<167>: [528 683 -391 -178 159]
<163>: [578 687 -431 -170 232]
<14>: [-313 460 296 202 -871]
<95>: [370 724 -224 -78 -213]
<158>: [413 667 -279 -167 -67]
<88>: [457 701 -314 -144 -27]
<148>: [370 724 -224 -144 -27]
where: [-314] : <88>, 2
start: [-78 -213] : <95>, 3
start: [-224 -144 -27] : <148>, 2
start: [701 -314 -144] : <88>, 1
asked: [457 701 -314 -144 -27] : <88>

<63>: [124 -129 269 -207 4 -147 -78 -101 -103 -91 112 175 -105 762 -221 231 -7 190 -315 -96 -252 -190 -131 615 13 -214 4]
<53>: [125 -500 -64 -283 -161 177 170 -29 -317 -185 -80 -317 248 -65 -44 340 210 -59 285 44 -315 -276 92 630 -193 375 173]
<125>: [-71 146 2 -291 -56 18 -101 -78 195 -652 -252 311 331 -892 139 -295 -287 -539 541 38 -388 -52 -220 -836 200 -3 145]
<83>: [76 -147 206 136 157 -198 -101 -78 -103 326 203 84 -271 135 73 -103 -158 71 80 202 243 41 -9 38 -292 -68 -12]
where: [326] : <83>, 9
start: [-78 -101 -103] : <63>, 6
where: [-220] : <125>, 22
where: [-292] : <83>, 24
start: [-78 -101] : <63>, 6
start: [157 -198 -101] : <83>, 4

<87>: [-51 -20 -64 -8 -15 -62 -55 -29 64 -53 -32 -63 -9 -11 -7 -57 -45]
<30>: [-39 -19 -50 -9 -15 -49 -45 -26 -26 -40 -24 -49 -10 -11 -9 -44 -34]
<100>: [-51 -28 -64 -8 -15 -62 -55 -29 -29 -53 -32 -63 -52 -11 -8 -57 -45]
where: [-39] : <30>, 0
asked: [-51 -20 -64 -8 -15 -62 -55 -29 64 -53 -32 -63 -9 -11 -7 -57 -45] : <87>
where: [-28] : <100>, 1
where: [-50] : <30>, 2

<69>: [-37 -204 -60 -223 -11 -30 -24 196 -172 -252 -483 -112 -53 -188 -108 17 11 279 -406 -109 49 153 123 207 -307 155 300 74 -196 159 -191 554 22 -18 379 21 -152 -86 -239 -181 -231 -154 -50 -139 42]
<36>: [-42 -200 -22 -126 53 -24 -69 97 -205 -1 -377 -100 -291 -101 -69 123 13 120 -330 -81 147 161 -241 66 -174 96 168 46 -87 63 -167 517 1 51 233 115 -18 0 -170 -75 -28 -110 -137 -207 172]
<107>: [-29 -181 -57 -211 -16 -25 -21 189 -153 -258 -448 -105 -13 -181 -104 1 13 267 -376 -102 28 134 159 202 -299 148 289 72 -196 159 -179 501 22 -27 361 10 -148 -93 -221 -183 -237 -144 -30 -120 19]
<50>: [-47 -240 -55 -228 10 -36 -42 194 -213 -200 -528 -126 -156 -187 -110 60 11 271 -447 -118 98 186 3 192 -307 160 302 73 -186 146 -214 640 18 7 391 58 -132 -66 -257 -169 -191 -166 -93 -189 100]
<49>: [-23 -158 -55 -197 -19 -20 -23 178 -139 -255 -413 -99 16 -172 -100 -10 17 249 -347 -95 10 115 182 192 -289 141 275 73 -194 158 -168 451 21 -35 339 3 -139 -98 -200 -183 -238 -133 -16 -104 3]
<91>: [-47 -221 -28 -149 52 -28 -70 118 -222 -28 -427 -111 -295 -121 -80 124 14 150 -372 -92 152 176 -227 88 -206 112 199 52 -107 80 -187 575 3 50 272 116 -35 -9 -195 -94 -52 -127 -143 -221 177]
<161>: [-50 -248 -43 -198 37 -34 -62 164 -236 -111 -509 -128 -254 -161 -100 104 14 219 -438 -112 139 196 -137 144 -269 144 263 66 -152 117 -214 652 10 34 349 98 -84 -37 -240 -136 -122 -155 -131 -223 156]
<185>: [-42 -200 -22 -126 53 -24 -69 97 -205 -1 -377 -100 -291 -101 -69 123 13 120 -330 -81 147 161 -241 66 -174 96 168 46 -87 63 -167 517 1 51 233 115 -18 0 -170 -75 -215 -163 -70 -163 69]
<13>: [-295 -121 -80 124 14 148 -372 -92 -127 -246 -380 -94 37 -163 -95 -17 21 227 -320 -88 -4 98 194 179 -278 132 260 73 -190 156 -159 406 19 -40 315 0 -125 -100 -181 -181 -234 -122 -4 -93 -9]
<119>: [-47 -221 -28 -149 52 -28 -70 118 -222 -28 -427 -111 -295 -121 -80 124 14 150 -372 -92 152 176 -227 88 -206 112 199 52 -107 80 -187 575 3 50 272 80 -35 -9 -195 -94 -52 -127 -143 -221 177]
<15>: [-49 -238 -35 -174 46 -32 -69 141 -233 -65 -473 -122 -284 -142 -90 119 14 183 -410 -103 150 189 -192 116 -239 129 233 60 -130 98 -203 622 6 44 313 111 -57 -22 -86 -115 -85 -142 -140 -227 -150]
asked: [-47 -221 -28 -149 52 -28 -70 118 -222 -28 -427 -111 -295 -121 -80 124 14 150 -372 -92 152 176 -227 88 -206 112 199 52 -107 80 -187 575 3 50 272 116 -35 -9 -195 -94 -52 -127 -143 -221 177] : <91>
where: [-252] : <69>, 9
where: [-254] : <161>, 12
start: [-246 -380 -94 37 -163 -95 -17 21 227 -320 -88 -4] : <13>, 9

<152>: [-213 636 -611 -472 -228 412]
<44>: [-213 657 -848 116 348 447]
<110>: [-347 -304 -595 -594 702 845]
<75>: [712 -694 -140 837 99 -285]
<65>: [411 658 -756 -157 -623 -273]
<134>: [159 -325 237 502 -186 296]
<55>: [708 483 -820 -657 230 -670]
where: [657] : <44>, 1
where: [412] : <152>, 5

<28>: [260 -37 -248 3 780 -40 53 -219 108 -592 353 245 -239 210 5 -316 -426 407 -409 69 -346 -430 264 107 -347 -184 230]
<8>: [-176 195 218 -109 329 196 122 271 -142 -123 170 -13 82 -212 180 -164 -14 242 -182 69 347 -280 -49 -77 -151 -153 -75]
<130>: [214 77 159 -142 -14 289 -167 309 -77 51 45 -527 305 -713 593 -68 64 343 -436 -281 303 -313 131 -153 41 -214 -55]
<54>: [377 -8 262 -376 306 105 -475 267 -279 105 -232 260 -37 -248 3 783 832 -489 436 86 822 98 -136 51 -142 -34 -115]
<72>: [214 77 159 -142 -14 289 -167 263 -77 51 45 -527 305 -713 593 -68 64 343 -436 -245 303 -313 131 -153 326 203 -64]
start: [122 271 -142 -123 170 -13 82 -212 180] : <8>, 6
where: [41] : <130>, 24
where: [-280] : <8>, 21
where: [264] : <28>, 22
where: [-40] : <28>, 5
start: [780 -40] : <28>, 4
start: [260 -37 -248 3 783] : <54>, 11

<174>: [317 -303 178 -27 -188 11]
<133>: [-53 79 -482 -91 500 140]
<43>: [3 -603 -199 -114 102 -61]
<126>: [-302 574 271 56 -141 -52]
<193>: [-256 331 -218 47 225 575]
<206>: [130 -300 146 42 -122 31]
<24>: [-62 -122 -25 -53 384 -38]
<189>: [-149 -251 -264 28 -690 62]
<56>: [164 -164 -288 -1 264 -122]
<144>: [501 -368 -245 -93 200 62]
<147>: [326 -169 -208 89 -231 -356]
where: [574] : <126>, 1
start: [-303 178 -27 -188] : <174>, 1
where: [501] : <144>, 0

<173>: [46 -445 101 16 16 199 352 -4 -164 -420 286 24 47 262 -46 -127 -310 310 331 -191 232 87 135 138 65 312 607 113 -213 -297 131 -365 189 -179 -444 -42 297 -268 146 87 -94 111 239 -73 -602 -40 -166 -242]
<143>: [-85 256 120 -99 326 -140 -198 -41 1 294 -300 407 254 108 -99 615 -171 31 -11 278 435 47 -452 -369 44 250 -513 -565 128 117 236 177 318 -179 226 -68 -524 -514 50 21 -61 -308 26 68 565 -131 312 -376]
<179>: [51 296 153 -254 -94 -438 -224 114 -49 248 -388 85 -291 225 -11 275 -103 87 -337 289 336 -344 -298 -387 -523 192 -195 -355 333 86 4 -169 268 -155 398 -9 -341 -408 -132 -9 -136 -433 -211 97 474 -192 381 234]
<11>: [-467 290 81 -432 199 -4 -277 352 171 104 -199 415 334 104 -236 544 -123 106 280 191 215 -178 -125 -261 114 -124 -361 -218 156 309 55 -328 358 -20 136 27 -459 -258 -264 -51 -396 -352 -527 561 836 176 131 -82]
<76>: [-253 -40 -25 277 310 120 -6 31 243 -136 -185 35 -26 174 197 342 186 -464 128 491 -179 -311 157 3 248 -6 -500 181 -237 657 58 -170 39 3 -372 -226 37 215 -148 -159 -63 -491 4 17 29 -127 -127 -79]
<121>: [176 -256 -311 1 -210 -340 -177 -223 -119 -55 348 -3 -549 124 -43 -582 34 -366 -85 -387 -214 260 335 42 -441 -150 205 185 2 -5 246 -65 257 146 -101 -287 197 -212 479 -328 -49 -322 354 -498 -158 106 -364 202]
<137>: [-467 290 81 -432 199 -4 -277 352 171 104 -199 415 334 104 -236 544 -123 106 280 191 215 -178 -125 -261 114 -124 -361 -218 156 -292 -156 -603 -237 -280 49 339 -166 -66 -188 -33 -421 106 -101 57 204 -324 178 -88]
<171>: [-246 63 74 347 114 -459 121 88 301 142 -29 -67 -85 50 241 297 214 698 -150 223 164 30 -376 -102 63 105 -444 -236 -46 268 -46 -249 324 83 -563 98 -30 -227 -194 775 -3 -207 -213 -97 -35 -172 69 -304]
<181>: [249 -6 -500 181 -237 657 58 -170 39 3 -372 -226 334 104 -236 544 -123 106 280 191 215 -178 -125 -261 114 -124 216 -218 156 309 55 -328 358 -20 136 27 -459 -258 -264 -51 -396 -352 -527 317 836 176 131 -82]
asked: [249 -6 -500 181 -237 657 58 -170 39 3 -372 -226 334 104 -236 544 -123 106 280 191 215 -178 -125 -261 114 -124 216 -218 156 309 55 -328 358 -20 136 27 -459 -258 -264 -51 -396 -352 -527 317 836 176 131 -82] : <181>
start: [248 -6 -500 181 -237 657 58 -170 39 3 -372 -226] : <76>, 24
where: [-308] : <143>, 41
start: [-99 615 -171 31] : <143>, 14
start: [-41 1 294 -300 407 254 108 -99 615 -171 31 -11] : <143>, 7
start: [-224 114] : <179>, 6
asked: [-467 290 81 -432 199 -4 -277 352 171 104 -199 415 334 104 -236 544 -123 106 280 191 215 -178 -125 -261 114 -124 -361 -218 156 -292 -156 -603 -237 -280 49 339 -166 -66 -188 -33 -421 106 -101 57 204 -324 178 -88] : <137>

<33>: [35 -73 39 -248 62 38 -332 -311 131 219 -16 40 400 -212 -396 187 -286 75 73 -93 -106 290 351 529 -340 -371 190 -81 90 451 -465 -81 -496 175 94 138 -174 43 -210 216 -144 77 120 -178 -154 -315 68 -248 -108 287 -11 158 34 92 14 387 259 -109 -671]
<70>: [35 -73 39 -248 76 38 -332 -311 131 219 -16 -56 400 -212 -396 248 -286 75 73 -70 -106 290 351 529 -340 -371 190 -81 90 451 -465 -81 -496 175 94 138 -174 43 -72 216 -144 77 120 -178 -154 -315 68 -248 -108 287 -11 158 34 20 55 387 259 -109 -671]
<108>: [23 341 93 -189 -21 -167 46 -241 -134 -262 380 -127 165 -344 -543 201 50 247 105 185 -306 406 223 -28 -283 128 -26 -151 201 268 -10 -47 0 -9 -13 -176 186 -247 -231 412 217 -213 110 -319 -22 -673 27 119 -32 -22 -199 -159 -84 -425 -84 122 132 91 -149]
<29>: [-187 -131 -279 -376 275 -343 -26 -215 -182 113 397 125 400 51 14 30 29 -4 -135 93 21 189 224 472 85 208 216 245 -86 -141 19 -17 -306 -123 61 -139 -159 77 30 311 -179 55 41 -240 -3 -69 -88 -225 -114 514 86 -309 285 117 63 -106 109 -48 -96]
<45>: [172 41 -198 57 132 -274 16 -358 -311 35 181 -53 110 -97 257 -23 -52 -203 -228 -28 -122 151 98 -104 -89 -79 -77 78 277 196 -456 -31 -201 25 183 -221 -98 -109 38 211 -219 -77 173 -49 -167 -308 77 20 -222 522 -305 -168 -118 -314 -47 323 123 36 127]
where: [247] : <108>, 17
where: [-182] : <29>, 8
where: [-4] : <29>, 17

<48>: [281 300 -329 -328 -319 187 313 328 -70 292 294 332 346 281 309 -270 305 311 110 300 -334 315 300 296 -257 -242 111 296 313 -129 -53 -152 306 23 269 -70 340 -314 -336 318 329 -270 685 0 -666 625 0 594 -648 702 750 658 658 -508 -488 216 133 625 713 0 588 594 704 -632]
<105>: [281 300 -329 -328 -319 187 313 328 -70 292 294 332 346 281 309 -270 305 311 110 300 -334 315 300 296 -257 -242 111 296 313 -129 -53 -152 306 23 269 -70 340 -314 -336 318 329 -270 307 -8 -334 290 -8 288 -324 324 328 296 296 -230 -242 92 54 302 327 -8 287 288 317 -323]
<86>: [63 66 19 48 60 282 82 107 237 77 75 115 168 253 -69 113 170 80 282 -56 41 -66 134 63 124 137 64 63 90 55 244 198 82 102 91 237 138 65 42 -60 112 113 74 257 -3 67 259 97 -6 101 197 63 63 19 137 280 274 -57 103 259 114 97 -57 59]
<80>: [84 84 52 48 60 282 82 107 237 77 75 115 168 253 78 113 170 80 282 69 41 114 134 63 124 137 64 63 90 55 244 198 82 102 91 237 138 65 42 92 112 113 74 257 41 67 259 97 55 101 197 63 63 19 137 41 274 98 103 259 114 97 88 59]
asked: [281 300 -329 -328 -319 187 313 328 -70 292 294 332 346 281 309 -270 305 311 110 300 -334 315 300 296 -257 -242 111 296 313 -129 -53 -152 306 23 269 -70 340 -314 -336 318 329 -270 307 -8 -334 290 -8 288 -324 324 328 296 296 -230 -242 92 54 302 327 -8 287 288 317 -323] : <105>
start: [97 55 101] : <80>, 47
asked: [84 84 52 48 60 282 82 107 237 77 75 115 168 253 78 113 170 80 282 69 41 114 134 63 124 137 64 63 90 55 244 198 82 102 91 237 138 65 42 92 112 113 74 257 41 67 259 97 55 101 197 63 63 19 137 41 274 98 103 259 114 97 88 59] : <80>
where: [324] : <105>, 49

<38>: [107 6 -2 61 89 -85 -335 -203 -24 -181 -196 -50 81 -64 235 194 -280 88 -121 520 255 -23 310 -260 -166 45 220 109 -46 60 83 -8 -62 -45 47 -303 -40 -140 109 -204 182 97]
<129>: [-48 39 314 -83 -76 -333 -223 -462 206 10 -64 35 172 -45 -3 -179 110 221 102 -87 -162 174 -111 -150 137 129 96 35 -164 137 281 -95 53 55 -60 -118 -16 93 282 -151 -109 128]
<109>: [287 159 170 -22 15 92 138 -53 -417 28 173 -237 -111 467 4 168 -355 828 322 -150 -55 -67 -118 -176 146 -43 -151 67 62 542 27 77 99 -155 72 166 92 8 45 195 -227 -41]
<118>: [212 84 -546 -343 -78 -462 -333 206 -223 -64 10 -98 76 -203 24 -199 -42 -121 212 175 -144 73 82 29 224 30 -80 73 73 -241 -131 -170 140 89 -209 65 65 25 -207 142 -332 -115]
where: [47] : <38>, 34
start: [-462 -333 206 -223 -64 10] : <118>, 5

<85>: [-147 113 -119 -148 -153 -95 -72 -358 -44 64 -133 -66 62 -37 258 12 19 -217 50 135 230 41 142 -297 14 45 -173 46 -273 -54 -38 18 543 -228 111 -287 -150 -379 196 -437 49 -125 321]
<6>: [-346 -103 87 -66 -310 -24 -81 97 9 -24 43 -202 -64 -49 -199 147 -5 -204 -6 -277 -241 -117 -121 -37 -106 -85 -155 -29 -293 4 189 186 254 -18 675 -528 142 -448 -27 -114 -133 -133 -201]
<135>: [-147 113 -119 -148 -153 -95 -72 -358 -44 64 -133 -66 62 -37 258 12 19 -217 50 135 230 41 142 -297 14 45 -173 46 -53 -54 -38 18 543 -228 111 -287 -150 -379 196 -437 49 -125 321]
<66>: [-346 -103 87 -66 -310 -24 -81 97 9 -24 43 -202 -64 -49 17 147 -5 -204 -6 -277 -241 -117 -121 -37 -278 -367 -39 46 -273 -107 -193 -127 -131 -374 272 -192 -99 238 -150 50 36 802 -240]
asked: [-147 113 -119 -148 -153 -95 -72 -358 -44 64 -133 -66 62 -37 258 12 19 -217 50 135 230 41 142 -297 14 45 -173 46 -273 -54 -38 18 543 -228 111 -287 -150 -379 196 -437 49 -125 321] : <85>
where: [-106] : <6>, 24
where: [-448] : <6>, 37

<42>: [-130 -34 245 104 71 -197 245 24 12 -79 43 39 74 147 87 49 96 71 -70 -138 -94 140 257 -171 -42 -61 -47 -106 10 54 27 91 183 51 -131]
<77>: [616 548 53 -41 -28 683 -205 424 490 605 308 222 219 -123 -69 315 271 -28 489 570 595 -120 -219 608 571 560 524 625 3 206 456 306 -152 376 650]
<99>: [29 118 161 64 48 -38 161 148 142 91 176 89 209 162 114 229 158 48 123 64 60 192 219 33 154 122 118 59 -17 131 142 184 102 170 27]
where: [54] : <42>, 29
where: [184] : <99>, 31

<17>: [-422 97 352 143 131 344 185 -171 228 -127 -394 82 407 -175 -194 -122 421 10 130 478]
<94>: [249 -701 374 186 70 410 194 -223 284 -114 -393 114 496 -266 -142 -147 477 2 130 -494]
<67>: [97 -422 389 81 410 272 220 -48 284 -198 -589 21 301 -266 -358 -95 500 -47 41 -415]
<93>: [190 -586 352 143 131 344 185 -171 228 -127 -394 82 407 -175 -194 -122 477 10 130 -485]
where: [421] : <17>, 16
where: [81] : <67>, 3
start: [97 -422] : <67>, 0
start: [284 -198 -589 21 301 -266 -358 -95 500 -47] : <67>, 8
asked: [-422 97 352 143 131 344 185 -171 228 -127 -394 82 407 -175 -194 -122 421 10 130 478] : <17>

<142>: [156 -419 -252 238 -40 -240 199]
<89>: [156 -419 -252 -370 -40 26 198]
<7>: [-419 -255 -370 -42 27 8 -667]
<122>: [-11 -55 41 22 -24 -7 17]
<18>: [156 -419 -252 -370 -42 27 8]
start: [-252 -370 -40 26 198] : <89>, 2
where: [-55] : <122>, 1
start: [-419 -252 -370 -42 27 8] : <18>, 1
where: [238] : <142>, 3
where: [198] : <89>, 6
start: [-419 -252 -370 -40 26] : <89>, 1
where: [-11] : <122>, 0

<74>: [451 372 29 -119 -269 -290 544 -114 172]
<81>: [28 242 284 185 48 -33 229 142 268]
<21>: [254 -29 284 185 48 -33 229 142 268]
start: [28 242 284 185 48 -33 229] : <81>, 0
where: [254] : <21>, 0
where: [29] : <74>, 2

